Where one turn sends some rows of the set: a few examples, then the rows asked
vuteg: [ -3   0  -4 -38  -6  29   5  13   6 -10 -17   8   4  26 -20 -14  18  -3
 -16  14  32  36 -23  24 -15   1  23  11 -12  11 -16   5   5 -13  -2  27
 -13 -18]
bel: [ 28  20  -3 -40   4  -1   9   8 -25 -19  -6  -5   5 -38 -15   6  -3  11
 -16 -12  20  19   4 -16 -10  11   8   9  13   9  44  -5   0 -11  28  23
 -12  15]
kupe: [  9  12 -20 -22  27   2   3 -10   0 -21  22  27  48   2 -35   8  22  22
 -14   7  36  12  -1   1 -14  -4  15  25 -19 -11  -6  26   2   2 -15  -3
  -7   3]
Bola: [ -3  21   8 -39 -19  -3  -3   4 -27 -36  -8  -4   5 -14   2   9 -14  12
 -28  -5  -2  16 -17   3   3  22   7  15 -12   5  53  -8 -36  -5   0  25
  -4 -23]
Gev: [ -2  16  -3 -39  -9 -22  -1  -1 -23 -24 -15 -13   2 -40  15  13 -11  30
  -2  -5   2  23  -3 -22  -6  -4   9 -14 -12 -11  24  -8 -26 -23 -10  24
 -16   7]
fanip: [ 14  23   2  -9 -22 -15  10  11 -32 -40 -10   8  25 -22   8   0  17  -1
   0   6  -4  11  12  13 -12  16  12  30 -15  -2  28  -6 -23  -3  11  38
 -27  -8]
gaf: [  5  34  -6 -44  10  -2   2 -18   4 -10  -1  23  21   5  -8  -2   4  13
  -5   5  27  -9   4  -1 -16  18  -2   1 -29 -14 -14  25  12 -32 -33  -6
 -20 -21]
duvu: [  3  -1  -3 -15  -5  13   9  10  -4 -19   3  20   2  11   5  -1  22   4
  -1 -20  37  -4 -43   2  30 -10   3  31 -14 -19  -6 -18  23  -6   3   0
  -9  -3]
kun: [  3  20  24 -41   1  20  17   0 -27  11 -28  31  23  -6 -28  11  24  -8
   0 -20 -20  16  -3   8  18 -32   0 -10 -16 -15 -11  -6  -7 -14  -7  12
 -20   0]
vateb: [ -9   3  11 -27  19   3 -11 -25   3 -16  14   5  34  13 -19  22   4  32
 -21   3  21   6  -4 -11  -5   0   5  12 -39 -21   9  34  -9 -17 -41 -15
 -12  -7]
gizin: [ -2  36  36 -20  -8  -5 -15   1 -34 -20  11  -4  12   9   6  23   6   6
 -20 -12  -5  -4 -24  -4  -7 -10  19  18  -9  20  41 -17 -21  18  -4  11
 -16   3]
buba: [  0 -23 -12 -21 -15  20   1  -2  -1 -16 -12  -3  16  23 -11   5  29  11
  -2  10  19  47 -11  30 -16  -7  19  16 -29  -6 -18  17  -4 -22 -11  25
 -21   3]
dasek: [  4 -20 -15 -15  -6   3  20  17   6 -19   0  25  18 -10 -15   3  17  17
 -17 -23  31   9 -26 -22  35   2   3  21 -14 -13   3  13  -4   1   9  -9
  13  17]
topa: [  6  27  26 -24  -1  -5  -4  12 -35 -24 -10 -14  22 -20 -15  12  -5   4
   4   4  13   9 -15 -31 -12 -14  29 -14  -3  11  27 -11 -10  17  25  29
 -26  -7]
Pege: [ 15  35  13 -17 -15 -21   7  -2 -23 -22 -17   3  18 -24  15  36  -4  10
   2  -6  -2  24  -5  16 -26  13   4  11 -31   7  22 -11 -18  -8  -1  24
 -31   8]
Kuve: [ 18  16  19 -14 -12  -2  12   6 -16 -11 -25  12  20  14  13  18   4   0
  12  -5  32 -18 -28 -17  14   1  -2  11 -26 -15 -15  -2  32 -20   3 -19
 -17  -8]
ragit: [ 10   3  13 -24 -10  -3  25  17  -3 -12 -29  16  27  -2 -13  11  -3   5
  -5   1  29 -11 -19 -50  24  10   5  -5 -16  -5  -5  20   5  -8  13 -26
   8   9]
Nobam: [  3  29  -5 -37  15   5   3  -6  10 -18   3  19  28  19 -41 -17  18   3
 -24  19  23 -14  15 -24  -7  14  15   1 -13   3   2  27   3  -2  -3 -13
 -13  -9]
peboz: [ 11 -11  14 -16 -10  -1  20   7  -4  -7 -18   6  29  -2  -8  27  -5  14
 -12 -15  26  -4 -22 -41  25  14   0  -4 -30  -2   1  20   1 -14   2 -33
   2  14]
dinu: [ -1  -1  13 -30  -8  -5  13  10   4 -20 -34   0  34  54 -24  -2   7   6
 -17  25  14  26  16 -17 -14  13   3   3 -20  18   3  34  -1 -22   4   4
  -9   4]
lepim: [ -4   6   9 -41  12  14  20  -3 -44 -22 -11  14  46  16 -12 -14  -7  14
 -19 -12  -7  17  -8 -16  33 -29 -26  -6  -5  12   5  -1 -13 -38  -5   8
 -16  10]
sevez: [  3  18   4 -50   8   1  11   1 -36  -5 -24  16  35  12 -36  13   7  11
   1 -12 -21  27  -4 -10  30 -32 -22 -14   3   7  -7  -5   5 -22   9  -1
 -20  -4]
Fom: [ -6  26  20 -40  -9  -8  -5   5 -24 -24  -4  -3 -10 -13  13   2   2  12
 -23 -20   2  -1  -1  -6   6   4   0  23  -2 -15  55 -11 -20 -17 -13  28
  -1 -15]
Tavid: [  1   8   8 -36 -16   4   2   5   6  -7 -40  -4   6  39  -5   4  11   5
  -3  20  11  26  -2  13 -18  10  -2   8 -21   3 -20  11  14 -40 -16  11
 -22 -27]
Sug: [ 11  22 -10 -29 -11 -16   8   7 -37 -49  -7   1  21 -12   0  12   8  17
  -7  25  -5  27   5  -2  -4   1  21  28  -5   0  42   7 -31   1  23  19
  -3  21]
padid: [  3  -1 -25 -19  10   0  -1 -28  -1 -25  14  -2  29  11 -19  -8  29  14
   8   5  22  -1  15  -6 -10  -1  11   4 -30 -15 -22  12   1 -25 -11   4
 -40  -2]
sal: [-12 -13 -13 -21 -11   1  18  18  11 -21  -7  21   7  -5  -7  -8  13  16
 -13 -12  23   4 -30 -31  40   2   8   5 -16 -12  -8   2 -17  -1   0  -8
  10   8]
zubup: [ 12  34  16 -11 -23 -26  -2   8 -39 -35  -7  20  36  -3   9   8  22  -4
   7  -6  -5  -6  16  -3 -12  -6  12  21 -14 -11  32   2 -13  11   7  27
 -13 -12]
vufo: [ 23  22   3  -9 -23 -19  -5  -4 -35 -17  -2   3  42 -35   5  32  -6  10
  -3 -25   6  20  -7  -3 -23   9   9 -10 -21  12  20  -5 -15   1   0  18
 -27   0]
guke: [ -2  -4  -9 -29 -11  10  19  13   3 -24 -15  31  43  24 -21  -5   8   9
 -25   7  33  41  -8  15 -20   6  14  11 -25   8  -5  37 -13  -7  -6  21
  11  -3]
fupir: [  0  11  34 -37  11  36  31   3 -38  -8 -14  33  38  -4 -13 -19  10  -8
 -23 -16   2   5  -9   4  22 -30  -2  -1 -17  -8   4   2 -15 -23 -12  21
 -14  13]
muzov: [  8   9  26 -38   8  28  15  -3 -28  12 -17  21  26  -1 -35  20  27  -8
  -7 -28 -18  18  -5  10  19 -32   0  -1 -16  -7  -2  -6  -4 -13   2   6
 -25  12]
bif: [-20 -26   6 -24  -9  18   7   5   6 -25 -11  -2  26  40 -25  -8   9  10
 -29   7  22  37 -14  -4  -6  -1  23   1 -29  10   3  28 -27  -8  -6  21
  -4   1]
rilu: [ 24  36   7 -42  -3 -11  10   4 -22 -29 -15   1   8 -11 -18  25 -12   5
 -17   4   9  21   0  -2 -16  17  11  12  -5  19  50  -1  -8   1  36  17
 -13  16]
vopo: [  9   1  18 -33   8  16   3   6  -4  -6 -24 -11  11  40 -18  21  14  12
  -4  23  25  36  -8  14 -21  -2   5  30 -13  10  -4  19  26 -28  -2   6
 -19   4]
Sib: [  2   6  13 -35  32  18  -5 -23  -3 -16  13 -17  12  25 -33   7  17  18
  -6  18  31  -6   3 -20  -5  -5  17  12 -19  -6   5  24  15 -21  -3 -10
 -31  12]
kot: [-24   3  -7 -27  11  11 -10 -14  12 -21  14   1  21  18 -33 -16  12  13
 -24  -2  18  -4  -7 -21   2   4  18  -5 -26  -5  -8   3 -17  -5 -23   1
 -27 -29]
nare: [  1  -1 -15  -8 -16   1  10   4  -3 -25  -1  17   6  14  13  -4  31   6
   6 -11  20  -4 -32  -2  31 -12   7  23 -18 -15 -19 -18  12 -10   6  -6
 -16  13]
Mosel: [  5   8  10 -41  16  15  25   2 -48 -23 -11  26  56   6 -17 -11  -6  14
 -18 -15   4  20  -3  -8  29 -25 -30   3  -4   3  12   9   0 -36  -1  13
  -9   5]
nar: [ -5  24   1 -43  36  19   1 -11   3  -9  20   8  14   6 -26   0   3  17
 -16   1  48  -1 -28   1 -12  -1  14  16 -14   2 -12   3  14  -9 -21   6
 -18 -21]
Vamuk: [ 11  32  -5 -34  -5 -20   4   4 -30 -31  -3   5   3  -6  11   5  24  15
  -9   9  -8   5  18  -2  -1 -11  12  30   6  -3  40  -4 -17 -10   8  12
  -1  40]
Zum: [  4   3  24 -28   5  33  30  -6 -40  -7  -9  27  41   1  -9 -16  17  -5
 -21 -19  -7   9  -1   6  20 -27  -4  -1 -23  -1   2   1 -22 -27 -12  14
 -20  30]
sono: [  6  10  11 -45   9   4   7  -2 -35  -2 -17  16  38   5 -36  25   4  14
  -1 -29 -14  30  -8  -5  28 -30 -30  -3  -6   3   5   0   8 -24   2   2
 -19 -12]
lor: [  3  31  34 -26   2  -3   7  10 -21 -31 -18 -16   0 -11 -14  13  -1  -2
   4  10   7  11  -7 -12 -15   5  20  13 -12   8  39 -17  -9   6  32  37
 -36  -3]
nineg: [ -9  26  26 -17   0   3   0  11 -31 -32   0 -12   4 -12   6  16   0  13
 -15  11   0  17 -29   8  -7  -1  22  31 -10  17  36 -22 -30   9   0  28
 -22   4]
puf: [ -4  20  13 -39 -17 -25   0  -6 -22 -36 -24 -11   8 -16   7  28 -18  21
   0   4  -7  23  -3 -12  -9   8   8  -3 -31 -16  43   0 -31 -15   3  25
 -17  -5]
zur: [ 18   4  20 -11  -9   5   8  -2 -17  -9 -16  -3  15  25   7  21   8   1
   7  -3  26 -17 -32 -21  18  -3   4   9 -24  -1 -12  -8  28 -17  14 -29
 -26  12]
tum: [ -6   2  26 -36   1   2   9  11   1 -11 -28   7  35  42 -14  22 -10  20
 -25   9  27  35 -10   0 -19  10  -5  15 -28  11   8  35   0 -22 -21   4
   4 -10]

Vamuk moves to zubup
Pege moves to puf
kun moves to sono
Now find these:
nar moves to Sib
peboz moves to sal
tum moves to bif

Where one turn sends some rows of the set: a few examples, then the rows asked
babat: [-14  15  13  25  13 -29  -3   3  -8  -9  21  15  -8 -14 -12  34  12 -21
  -9 -10   6   9 -28   9   7]
vefo: [ -6 -28  36   3  -3   1   2  -4 -37 -17   6  18  13  10  15  12 -13   2
 -12  -3  20   8  -6  -8   6]
kir: [-14  -5  24  13   8 -15  -9   4 -26 -17   4  27 -13 -12  18  18  11   1
   0  -2  24 -20  -5  -2  12]
nikim: [ -3   2 -15 -18  -5  -4  24  10  -5  -5 -17   3  -4   6   7  54   0 -31
  -3  -3 -18  28 -18  -9 -22]
nitip: [-14  -1  -2 -13  13  -8  11   2   0 -11 -40   2 -17  17   0  49  -7 -42
 -20   1 -15  16 -17   1   6]
raba: [-12  11   1 -13  11  14  14  28 -10 -12 -19  10 -29  30   3  27  39   7
 -12  -2 -36   2 -12 -14  12]
gasa: [  2  12  -4  10  26 -29   5  14 -13  -1 -28   6 -16 -12  10  -9 -22 -11
  12  -8 -12  15   2 -29 -17]
kap: [  0  -2   3  20   5   2  15  10 -10  19   1  23  24  20  -3  51   0 -31
 -17   5 -13 -20 -19   0  10]
vunuv: [-22 -17  14   1  -1 -11  -3 -20  -4  -6   2  11  21  32 -21  19 -16 -13
 -16 -19   1  25  -9  -1  10]
Dof: [ 17   2  -9  14   6 -24  19  28 -25  10 -43  12  -8   3  19  -8 -20  -2
   6  11 -23  16 -12  -9 -12]
Pizo: [-10   1  -6  14 -11 -28  -3  -9 -10 -12 -30  31   3  25 -11  23  20   4
 -20  14 -17   4 -25  22  16]
tuka: [  9  10 -28  20  18  -3  18   9  -4  -6   1   5 -17  45 -12   8 -16  12
  -7   7 -13  -1 -23  -9 -38]
nedom: [ 11  18  21  22  28   4  -5   0 -11 -14  -1  15  -3  30   7  17  15  15
 -13 -12  10 -16 -18 -24  42]
nov: [ 10  13 -19  20  34  -3   6  -2  -4 -15  -5   0 -24  44 -13  11 -15   1
 -17  10 -12  -3 -25 -16 -34]
gomus: [  7  16   4  17  10  10   7   5  -6  -6  11  19  12  32   6  14  12  28
   0 -23   9 -19  -4 -30  29]
Regot: [-11  18  24 -13  16  16  26  -3 -12 -23 -17 -12 -17  32  -1  11  10  -1
 -16 -17 -26  15   2 -12  33]
Zek: [ -2 -15  18  11 -10 -11  -1  -2 -42 -31 -14  33   5   4  16  12  14  16
 -20  19   4  -1 -15   2   5]
gudu: [-25   4 -14   2 -15 -14  36  25  -3  -9 -11   5  -7   3 -12  39 -24 -22
 -19 -16  -7  17 -10  12   5]
robug: [ 11  19   4  13  22   1 -10   1  -9 -19   7  21  -2  22   8  22  34  27
  -1 -13   3  -8 -18 -38  16]
mez: [  6  19 -27  30  16  -9  21  12   1  -2   3   6 -27  39 -10   4 -18  12
  -3   1  -4 -13 -19   2 -25]
Fab: [  8  22  14 -12   9  21  33   7 -22 -20 -16  -7 -12  26   8  23  30   2
 -16   1 -43  18 -12 -15  13]
dufiz: [ 26   0  24   9  11  15   2   3 -23  -9   8  12  12  41  14  19  15  23
 -12  -7   3  17 -32 -26  19]
babuz: [-25   8 -27 -12  -9 -24  16  17   6 -14 -19  13 -22  -2  -6  40   6 -14
  -2 -12 -11  19 -12   4 -13]
Doz: [  9 -18  18   0 -16  -3   8   6 -34  -1   3  25   5   4  33  17  13  14
  14   7  16  -3 -11   4  -3]
mel: [  2   5 -11  13  21 -17  16  16 -17   4 -42  11   2   4   7  -5 -31 -12
  -1  -1 -24  -4   9 -30  -8]
nomov: [  0   2  -4  18  28 -26   4  34 -16  11 -38  15 -22  -4  13   1 -22 -18
   3   2 -14  -4  -6 -16  -1]
bufus: [ -1  -2  -2  18  13 -27  11  24 -26 -10 -34  10  -7  -3   2 -13 -33  -3
 -13   2 -21  27  -9 -19 -11]
gur: [  1  21  -2  -1  -4 -19  32  -2  -8 -15 -33  -5 -19  -1   8  37  -4 -31
 -13   4 -11  24 -23  21  11]
poma: [  6  -1  10  20   3   4   0  25 -22 -17  16  25   8  33  -1  16  16  37
 -22 -11   1  11 -28 -23  19]
suze: [ -8 -17  14   7   3   6   3   5 -30  -6  -9  32  14  11  18  28   3  -3
  -8   8   9 -36   5 -16   7]
San: [ 19  21  -4  24  32  -5  19  -9  -2  -4  -1 -12 -28  44  -3   2 -27  -4
  -2   2   3  -1 -23   3 -15]
gir: [  8 -11   6   8  18 -18  11  31 -21  15 -25   6  -9   5  15  -3 -35 -15
   5  -3 -11  25 -13 -21 -15]
fakem: [-12  25  25   1   5   7  36  18 -15 -18   8 -12 -28  11  -2   8   9   6
 -12 -24 -16  24  -9   2  30]
negu: [-10  15 -12 -11 -13 -13  39  -7   5  -2 -28  -3  -6  13   4  30 -20 -26
   3 -17  -4  13   3  14  12]
vepap: [  2   2  17   0   2  -5   5 -27 -28 -26  -4  19  14  -6  22  13  11   5
   7   0  11 -14  11 -19  -2]
fid: [ 24  15  17  23  -2   0  12   6 -21 -11   8  15   3  29  14   5  17  37
  -5  -8   9  10 -28  -7  31]
belut: [-17  17   7 -14   2   8  26  28  -1  -2  10  -4 -30  23   4  12  18  10
  12 -32 -13  11  -1  -3  20]
tiko: [-11   4   4  -8   2  21  29  48 -13   2  11   5 -21  25   4  31  21   5
  -8 -15 -27   9 -14 -12   9]
fega: [  7  28  -4  13  -8 -14  24 -34 -11 -12   2   9  30  -1  -4  28  12 -11
   0  -3 -17   6  -6  -6  -7]
Geg: [  9  14 -12  31  20  -7  23  10  -3   1   2  -3 -29  43  -9   0 -31   3
  -6   0   3  -6 -24  11 -13]
Sedil: [  4  -6  -1  -5 -11 -18  -2  -9   3  23   0  17   2  27  13  29  18  -6
  27  -6   4  17 -23  15  -3]
mefa: [ 18  18  -7  21  35  -7   9 -10  -7 -15  -6  -9 -29  41  -7   5 -16  -1
 -11  11  -7  10 -32  -3 -27]

fid moves to gomus
babuz moves to nikim
Now find these:
gasa moves to gir
tiko moves to raba
Zek moves to vepap
mefa moves to San
fega moves to vunuv

